One turn or mirror swaps these rows in pairs. Which row does each one swap with?
The rows were stretched afterwards, more along some directions than others.
J_326: [ 1.29  0.65 -0.65  0.68  0.77 -1.41  0.87  0.75 -0.09  0.19  0.58 -1.04
 -0.82  1.17 -1.36  0.57  1.09 -2.88 -0.35]
J_643: [ 1.21 -0.08 -2.88  1.04 -1.01 -0.12  0.37  0.81 -0.68  1.52  0.48 -0.68
 -0.34  1.65 -1.51  0.98  1.39 -2.63 -1.54]
J_737: [-0.67  0.67 -3.14  0.49  0.02  1.78 -0.05  1.77 -0.71  1.84  0.67 -1.49
  0.20  2.05  0.53  0.38  0.76 -0.39 -1.16]
J_75: [ 0.69  0.76 -3.33  0.79 -0.12 -1.06  1.41  1.18 -0.62  1.56 -0.88 -2.35
  0.42  0.11 -0.82  0.75  1.96 -2.28  0.70]
J_520: [ 1.07  1.09 -2.49  0.43  1.57 -1.68  0.11 -0.02  0.06  1.69  0.65 -2.66
  0.50 -0.88 -0.28  0.42  0.23 -2.92  0.93]
J_451: [ 1.06  1.43 -2.48  1.20 -0.18 -1.03 -0.16  0.69  0.22  0.93  0.71 -2.06
 -0.82  0.41 -0.01  0.42  1.03 -0.60 -0.10]
J_950: [ 1.29  2.33 -1.82 -0.52  1.21 -3.17 -0.27 -0.83 -0.11  1.36 -0.33 -1.32
 -0.55 -0.20 -0.53 -0.26  0.18 -3.16  1.45]
J_376: [ 1.18  1.54 -2.27  1.32 -0.16 -1.15 -0.33  0.43  0.17  1.10  0.54 -1.93
 -0.88  0.28 -0.22  0.58  1.03 -0.93 -0.09]
J_69: [ 1.30 -0.31 -2.81  1.26 -0.79 -0.08  0.25  0.72 -0.63  1.70  0.60 -0.66
 -0.23  2.06 -1.54  0.89  1.11 -2.71 -1.61]
J_704: [-0.88  0.79 -3.15  0.23  0.29  1.75 -0.10  1.59 -1.01  1.51  0.61 -1.31
  0.41  1.85  0.72  0.12  0.63 -0.56 -1.00]
J_220: [ 1.25  1.16 -2.03  0.10  1.62 -1.80 -0.05  0.33  0.35  1.73  0.62 -2.44
  0.80 -1.02 -0.18  0.21  0.26 -2.15  0.95]
J_923: [-0.87  0.04 -2.70  0.52  0.46 -0.68 -0.08  0.93 -1.32  0.75 -0.15 -0.34
  1.06  1.45 -0.43  0.61  0.42 -1.31 -0.78]
J_698: [ 0.95  2.32 -1.62 -0.44  1.15 -3.16 -0.23 -0.77 -0.02  1.25 -0.10 -1.29
 -0.42 -0.07 -0.34 -0.23  0.02 -2.35  1.15]
J_297: [ 1.18  2.12 -1.46 -0.29  1.30 -2.98 -0.06 -0.87 -0.19  1.29 -0.11 -1.19
 -0.50 -0.16 -0.65 -0.03 -0.13 -3.18  1.16]
J_582: [-0.50  0.46 -3.23  0.42  0.13  1.60 -0.22  1.44 -0.77  1.66  0.67 -1.37
  0.39  2.30  0.50  0.10  0.72 -0.88 -1.46]
J_429: [-0.62  0.70 -3.42  0.10  0.10  1.62 -0.04  1.58 -0.87  1.76  0.55 -1.34
  0.51  1.97  0.54 -0.10  0.47 -1.05 -1.16]
J_27: [-0.56  0.71 -3.02  0.31  0.26  1.78 -0.14  1.72 -0.66  1.45  0.56 -1.29
  0.42  2.07  0.57  0.13  0.75 -0.70 -1.29]
J_818: [ 0.96  2.33 -1.78 -0.40  0.89 -2.97 -0.36 -0.76 -0.26  1.35 -0.27 -1.24
 -0.28 -0.06 -0.46 -0.29 -0.10 -2.91  1.19]
J_952: [ 0.98  1.09 -2.12  1.08 -0.17 -1.54 -0.22  0.33  0.36  0.88  0.37 -2.09
 -0.58 -0.27  0.12  0.52  0.92 -0.72  0.06]
J_124: [ 1.11  1.90 -1.14  0.56 -0.29  0.03 -0.41  0.47  0.13  2.01  0.88 -1.01
  0.00  0.88 -0.43  1.02 -0.35 -2.00 -0.01]
J_170: [ 1.28  0.29 -0.38  0.65  0.61 -1.27  0.52  1.02  0.34  0.37  0.38 -1.07
 -0.31  0.83 -1.20  0.60  0.86 -2.73 -0.33]
J_577: [ 0.51  0.64 -2.90  0.53 -0.14 -1.03  1.62  1.01 -0.60  1.04 -0.55 -2.15
  0.37  0.40 -0.92  0.57  1.98 -1.54  0.03]
J_276: [-1.31 -0.22 -2.68  0.55  0.38  0.07  0.17  0.95 -1.27  1.05  0.27 -0.24
  0.35  1.73 -0.46  0.67  0.39 -1.65 -0.77]
J_908: [ 0.97  1.41 -1.78 -0.24  0.74 -1.10 -0.41  0.01 -1.18  1.43 -0.62 -0.20
  1.10  0.92 -0.85  0.86  0.70 -3.63 -0.38]
J_873: [-1.15 -0.09 -2.50  0.72  0.50 -0.32  0.22  1.03 -1.38  0.74 -0.09 -0.44
  0.61  1.53 -0.40  0.97  0.58 -1.55 -0.48]
J_686: [ 1.16  2.59 -1.86 -0.32  0.78 -2.98 -0.21 -0.84 -0.33  1.42 -0.23 -1.24
 -0.61 -0.49 -0.51 -0.04 -0.07 -2.91  1.46]
J_422: [ 1.41  0.49 -0.54  0.77  0.81 -1.72  0.54  0.60 -0.06  0.39  0.51 -0.95
 -0.50  0.77 -1.31  0.75  0.76 -2.90 -0.25]
J_694: [ 1.18  0.03 -2.64  1.16 -0.92  0.01  0.32  0.88 -0.75  1.52  0.63 -0.42
 -0.59  1.95 -1.64  1.16  1.11 -2.74 -1.75]
J_257: [ 0.22  0.27 -2.93  0.61 -0.40 -0.68  1.66  1.20 -0.15  1.32 -0.75 -2.20
  0.30  0.05 -0.60  0.60  1.81 -1.43  0.47]
J_294: [ 0.89  2.32 -1.67 -0.30  1.15 -2.77 -0.16 -0.70 -0.40  1.24 -0.08 -1.10
 -0.45 -0.29 -0.29  0.00 -0.27 -3.02  1.37]
J_892: [-0.93 -0.24 -2.54  0.55  0.41 -0.55  0.14  0.64 -1.25  0.88 -0.27 -0.28
  0.53  1.48 -0.62  0.60  0.60 -1.90 -0.58]
J_825: [ 0.92  1.07 -2.06  1.31 -0.29 -0.93 -0.19  0.78  0.34  0.78  0.60 -2.02
 -0.52  0.31  0.24  0.46  0.88 -0.25 -0.09]
J_165: [ 0.95  1.21 -2.08  1.26  0.05 -1.11 -0.03  0.63  0.08  0.70  0.53 -2.01
 -0.92  0.14  0.03  0.69  1.18 -0.64 -0.14]
J_442: [ 0.85  1.22 -2.21  0.98  0.07 -1.20  0.00  0.52  0.11  0.73  0.60 -2.04
 -1.02  0.11  0.06  0.23  1.13 -0.57  0.11]
J_772: [ 0.94  1.59 -1.92 -0.15  0.82 -1.35 -0.50 -0.26 -1.29  1.31 -0.43 -0.27
  0.84  0.85 -0.82  1.16  0.84 -4.25 -0.57]
J_603: [-0.77  0.72 -3.09  0.57  0.04  2.12  0.13  2.04 -0.85  1.86  0.83 -1.18
 -0.03  2.23  0.48  0.46  0.60 -0.73 -1.35]
J_513: [-0.89  0.39 -3.18  0.35  0.09  1.77 -0.03  1.53 -0.62  1.37  0.76 -1.31
  0.56  2.27  0.58  0.04  0.54 -0.84 -1.49]
J_453: [ 0.89  0.92 -2.19  0.51  1.70 -1.41  0.33  0.50  0.38  2.06  0.66 -2.87
  0.13 -0.44 -0.28  0.38  0.59 -2.77  1.23]
J_225: [ 1.30  1.63 -1.22  0.81 -0.34 -0.04 -0.16  0.66  0.09  2.13  0.73 -1.39
  0.25  0.77 -0.33  0.95 -0.35 -1.78  0.27]
J_776: [ 1.08  1.47 -1.72 -0.24  0.95 -1.16 -0.64  0.11 -1.24  1.55 -0.62 -0.31
  1.18  0.39 -0.71  1.03  0.68 -3.54 -0.16]
J_6: [-1.29 -0.10 -2.60  0.50  0.49 -0.52 -0.07  0.75 -1.25  0.96  0.17 -0.16
  0.54  1.59 -0.28  0.66  0.33 -1.81 -0.72]
J_292: [ 1.08  1.74 -1.13  0.53 -0.11  0.12 -0.19  0.59  0.20  1.98  1.08 -1.51
  0.04  0.72 -0.28  0.83 -0.30 -1.90  0.18]
J_112: [ 0.62  0.98 -2.07  1.28 -0.15 -1.35 -0.15  0.31  0.35  0.77  0.66 -2.05
 -0.73  0.03  0.11  0.51  0.93 -0.42  0.08]
J_828: [-0.72 -0.08 -2.47  0.67  0.35 -0.67  0.17  0.77 -1.31  0.82 -0.38 -0.14
  0.90  1.23 -0.64  0.90  0.47 -1.84 -0.58]

J_776 swaps with J_326
J_825 swaps with J_582
J_69 swaps with J_225
J_950 swaps with J_873
J_292 swaps with J_643
J_124 swaps with J_694
J_923 swaps with J_698
J_908 swaps with J_422

